In the data rows, 128 means zero.
Each pair is two rows. How far apart are they, by a hidden measure? 0 means very close, and 30 very far. Two or three weighted sums of its numbers give each row a place; it is the straight-line distance between the places.
129 169 105 84 112 120 160 163 152 114 135 139 143 104 149 108
132 130 151 141 140 117 96 128 161 122 95 82 114 118 130 150 9
44 88 124 206 244 87 123 62 153 119 111 92 101 180 51 174
119 193 90 104 93 137 99 196 158 140 120 120 173 154 145 134 6
174 138 172 133 85 171 141 108 89 156 106 90 122 106 141 135
126 128 134 124 143 123 132 106 130 151 106 113 111 114 129 130 16
134 119 188 127 113 161 117 118 112 152 105 102 113 107 130 135
143 106 146 126 116 141 113 137 109 164 113 132 133 126 133 155 7
182 119 173 159 141 114 124 179 90 171 111 117 127 137 135 166
165 117 158 112 111 128 112 129 133 135 113 129 151 133 137 167 13
145 123 123 114 122 137 144 137 93 140 132 135 136 120 121 125
144 101 179 117 122 157 103 112 104 142 112 89 153 141 125 158 8
75 130 120 179 180 145 34 255 113 67 153 176 173 46 124 1
101 102 111 132 166 141 162 136 100 141 140 118 108 103 111 110 4
129 120 123 124 153 132 146 148 115 133 135 103 118 123 119 125
101 105 122 137 141 122 159 141 125 99 149 157 91 125 124 116 6
124 152 122 101 95 150 140 119 148 129 123 115 148 189 135 160
131 138 141 121 112 122 60 96 141 165 107 149 132 145 126 147 4
116 124 142 109 130 118 119 106 140 150 114 128 149 134 139 137
144 112 136 138 123 124 132 112 129 137 126 134 127 110 129 131 10
154 118 148 149 91 129 152 109 150 151 97 135 173 131 124 119
156 99 180 126 73 100 164 123 117 110 120 120 97 132 126 146 22
164 105 147 138 119 155 110 138 105 114 133 93 115 115 139 125
125 146 139 117 90 142 137 116 125 110 138 150 105 133 112 120 13
125 110 152 136 135 135 107 125 115 129 116 136 140 124 124 147
143 96 208 164 142 119 61 172 134 71 149 168 99 58 102 83 15
63 170 89 159 206 141 80 195 139 34 156 178 150 106 139 47
160 178 115 91 68 156 123 152 119 97 153 172 149 126 147 78 20
144 127 159 110 113 157 136 128 87 109 125 115 132 122 129 112
124 132 121 141 132 112 122 130 159 135 135 155 116 143 120 139 6
69 193 58 87 99 147 150 109 179 106 116 151 167 122 136 102
136 144 118 82 158 99 160 138 183 79 125 137 105 175 106 82 4
144 201 93 106 131 119 57 203 127 151 102 150 185 147 157 133
107 127 121 137 131 106 145 127 136 131 122 149 117 133 119 140 13
140 121 159 138 129 112 124 110 108 168 98 133 178 141 138 134
171 104 171 111 97 161 130 125 68 88 128 97 114 108 156 91 16
119 173 74 86 111 111 128 140 176 118 116 139 199 157 145 116
168 139 124 103 140 117 144 150 140 138 147 132 144 112 120 124 1
221 104 166 92 202 67 119 206 135 134 117 122 118 212 120 114
152 143 119 115 107 128 97 141 131 141 128 135 125 126 133 107 15
90 118 121 131 134 102 100 107 157 126 133 126 107 139 115 140
162 124 150 124 135 133 133 136 174 162 112 123 169 127 119 125 19
162 77 181 133 105 83 146 116 122 104 130 131 98 104 112 139
122 132 131 115 134 133 83 104 104 170 109 78 139 114 134 142 23
139 116 112 120 139 141 138 131 127 112 147 119 100 128 122 115
179 148 165 71 92 157 136 152 95 96 107 115 220 76 182 116 7
146 171 109 81 94 156 143 62 153 178 110 83 146 174 119 151
132 131 109 134 152 102 152 123 127 155 126 105 140 143 136 161 18
117 134 138 110 111 124 126 64 126 143 119 105 126 172 135 197
108 105 119 104 132 122 157 89 146 86 140 133 91 141 119 101 5
131 140 117 156 159 124 149 126 108 164 128 110 115 137 130 151
122 91 148 125 179 127 131 95 111 148 112 123 121 144 102 156 2
105 146 95 128 175 140 123 143 123 113 162 116 93 124 124 122
149 173 123 72 100 156 136 146 125 127 127 149 151 95 159 106 8
116 119 107 133 156 145 138 134 115 107 176 118 87 119 126 113
107 156 90 108 110 148 158 113 148 145 130 110 142 190 121 149 1
137 109 171 139 141 105 156 112 120 159 123 116 103 97 126 170
108 121 129 129 120 135 157 137 114 132 135 141 115 125 127 117 3
108 140 77 142 117 79 138 108 186 159 138 154 157 140 99 172
138 120 134 145 129 120 88 116 140 124 134 145 129 124 125 143 14
107 108 151 143 115 127 144 102 177 144 102 97 155 138 131 110
117 86 109 157 175 117 131 105 146 102 127 117 105 150 95 136 9
139 131 158 159 113 157 132 130 85 87 145 154 147 104 138 93
85 110 112 169 117 95 156 95 175 148 113 112 138 126 123 116 11
128 143 141 141 107 136 101 129 108 123 137 150 127 122 139 115
153 115 163 96 155 170 146 143 113 89 137 117 101 126 116 86 4
55 141 111 138 94 176 147 105 138 131 137 130 119 92 103 116
130 133 118 126 122 134 134 135 133 145 133 130 124 122 125 106 7
125 93 147 175 128 138 109 104 100 121 133 135 104 81 126 169
114 121 109 134 142 115 127 128 140 137 137 126 133 135 114 138 11
141 132 127 84 155 115 154 125 157 91 118 166 124 175 111 113
117 102 135 158 150 133 135 128 104 162 120 74 112 72 140 169 13
113 124 129 148 128 136 121 128 101 121 139 121 92 137 138 115
117 114 156 137 108 158 135 133 92 112 132 123 120 94 130 120 3
173 136 159 114 113 147 97 127 65 130 127 100 146 111 134 114
116 120 129 126 135 126 93 132 125 124 129 132 107 129 116 139 12
126 132 109 149 134 118 142 117 130 170 135 131 131 144 115 162
99 118 129 145 102 109 94 111 131 114 132 153 112 124 129 144 11
156 159 128 107 57 123 162 159 147 125 131 142 134 116 150 101
106 134 107 147 146 79 98 103 170 160 136 153 149 138 119 143 13
98 104 134 154 191 105 138 76 149 127 105 111 90 155 80 158
151 106 150 116 164 83 165 121 161 73 127 127 88 166 111 72 9
128 150 106 71 147 81 196 100 199 79 109 159 145 209 109 54
118 144 115 149 145 108 165 117 166 131 121 129 123 126 128 155 6
99 109 118 105 144 124 206 61 160 94 125 144 115 123 105 99
115 186 108 91 104 156 138 117 147 188 123 91 146 148 136 183 17
95 116 149 168 172 145 110 125 81 123 129 144 107 51 97 132
123 98 147 141 150 116 108 126 118 116 136 109 104 150 115 150 5
141 169 119 104 92 149 171 58 128 196 111 94 107 145 120 199
157 127 128 130 163 109 130 135 134 111 124 107 113 141 125 114 4
104 172 96 117 78 164 92 160 178 104 127 141 163 130 122 123
106 125 148 109 80 142 147 59 104 161 114 101 104 174 114 205 6
128 102 198 202 93 204 81 188 40 167 134 113 104 78 151 198
145 154 151 118 136 139 155 163 68 113 112 72 140 90 170 111 3
122 115 96 147 158 98 142 121 166 97 146 149 108 140 128 133
147 116 162 104 98 149 144 144 100 105 116 116 108 115 138 109 2
156 113 159 108 153 134 124 118 158 136 102 131 160 141 128 135
118 172 138 104 49 154 78 154 125 106 131 146 112 100 169 106 18
142 153 102 123 126 126 117 140 101 111 159 121 82 117 133 109
83 130 48 114 72 169 133 93 184 99 139 137 136 100 135 91 18
97 35 179 161 148 178 156 105 76 133 145 88 41 100 105 145
79 117 79 151 187 89 157 102 179 109 151 170 99 161 110 140 8
114 128 107 133 152 114 149 117 181 129 121 125 119 139 113 102
91 136 91 146 120 95 160 123 143 154 133 157 158 125 114 125 13
183 167 115 106 150 80 99 191 167 116 94 167 164 201 145 95
150 110 130 132 128 123 114 111 148 130 123 106 122 111 130 111 11
129 111 140 92 159 116 165 116 179 77 130 142 105 139 118 84
115 133 133 104 141 123 114 141 96 112 143 123 113 130 118 137 21
90 138 99 129 145 102 165 134 181 87 165 145 132 149 125 78
166 114 137 97 101 81 166 98 122 134 124 94 118 186 143 167 3
118 145 78 121 174 75 135 123 209 157 140 161 141 157 102 187
217 126 167 159 77 145 0 211 51 182 136 138 148 157 169 213 12
162 117 160 134 144 125 76 126 140 107 111 120 137 101 127 130
88 135 107 142 116 180 124 89 143 124 138 109 148 92 108 122 3
148 128 113 63 169 55 173 148 192 60 96 145 127 205 112 48
96 189 110 100 103 157 211 55 120 232 100 104 160 122 127 209 14
60 91 137 196 180 107 115 52 156 139 111 104 104 168 92 154
163 121 137 102 121 145 109 123 124 109 131 133 134 107 125 103 8
94 91 135 170 174 109 142 98 139 127 118 104 102 168 93 156
87 149 124 123 136 165 133 90 110 151 127 113 134 86 131 157 4
130 115 106 126 145 114 150 138 61 170 139 77 134 105 132 152
141 109 139 121 111 129 125 129 120 148 122 126 124 128 111 132 19
118 110 139 109 133 118 137 129 118 118 109 128 138 141 136 166
163 103 153 135 107 123 115 107 144 161 99 120 196 134 146 146 22
113 145 94 129 154 103 170 126 175 100 152 157 127 126 133 107
105 173 87 132 63 192 68 169 111 187 142 128 172 102 166 164 12
126 145 122 125 177 111 126 154 128 102 123 160 129 145 137 149
124 138 146 91 110 159 150 146 89 92 125 102 104 77 132 110 8
111 88 153 175 194 145 92 127 70 150 135 151 116 44 93 174
145 174 117 108 125 133 115 139 145 124 127 108 112 114 146 111 16
158 106 135 116 160 113 117 137 127 125 115 147 112 122 132 121
124 128 119 174 166 120 85 133 109 121 147 125 88 138 115 114 2
136 104 134 114 137 119 126 139 118 130 124 118 144 131 135 152
99 188 110 103 162 171 131 91 141 198 110 113 135 113 120 146 12
175 144 113 78 105 103 142 171 180 72 137 158 127 211 162 83
170 168 94 79 48 126 135 180 155 129 148 184 131 80 183 100 9
142 129 174 113 103 161 157 137 81 99 133 109 123 94 127 94
177 111 94 131 172 65 101 166 110 85 138 160 118 173 152 53 9
163 125 185 134 83 168 122 134 92 153 100 66 171 128 163 155
102 186 90 88 61 166 206 77 139 200 118 141 135 167 118 177 14
100 152 75 141 135 97 118 98 201 168 122 171 155 143 122 149
109 131 95 158 108 88 125 105 160 153 119 164 164 155 123 140 2
164 127 144 128 126 100 79 143 112 106 134 163 109 124 150 101
169 141 120 108 101 101 142 120 157 118 118 143 139 178 129 97 9
147 112 134 109 125 126 117 130 98 121 126 95 131 101 129 115
151 131 146 121 129 136 137 131 104 134 125 113 119 105 133 122 5
94 153 90 145 64 197 100 129 129 156 148 122 152 61 140 147
103 139 97 118 103 173 144 122 148 151 145 71 124 77 153 161 5
129 166 119 94 79 127 149 86 127 163 103 91 124 146 112 184
164 128 148 121 125 126 120 142 116 111 127 125 130 123 162 135 16
140 150 95 103 99 156 159 105 147 159 114 143 156 182 134 144
159 150 127 85 85 133 162 144 138 116 129 157 141 114 149 104 12
158 132 173 120 101 150 150 133 86 81 119 101 130 109 139 97
140 127 140 110 117 95 194 163 85 147 112 132 115 112 147 118 26
140 114 110 126 151 114 90 108 150 132 126 136 112 146 113 131
168 115 146 133 129 82 154 162 127 86 120 139 121 147 152 126 4
146 114 154 126 126 137 85 113 88 150 122 118 110 108 138 135
104 117 102 156 152 77 133 118 154 158 129 160 161 113 131 171 10
123 104 129 139 118 132 116 118 107 150 124 133 134 101 99 143
118 139 113 148 88 94 193 95 159 145 110 94 135 139 156 68 19
146 153 143 79 92 150 181 43 153 140 112 101 89 189 136 190
118 135 119 159 120 104 151 115 114 131 123 113 133 133 126 146 17
92 110 123 158 133 124 98 117 87 139 126 126 136 116 154 154
130 54 165 145 140 123 180 94 103 112 150 99 61 118 96 120 17
122 160 134 137 66 145 191 75 96 231 111 81 105 126 122 218
149 126 138 117 151 114 104 122 146 134 121 119 122 118 143 157 4
149 135 92 102 148 130 98 158 187 63 147 133 156 157 128 84
98 116 139 146 97 142 99 144 196 54 156 187 69 153 61 110 23
149 160 97 44 91 139 149 109 157 121 136 102 146 220 152 129
136 100 118 111 122 130 79 126 122 101 143 128 98 149 107 130 10
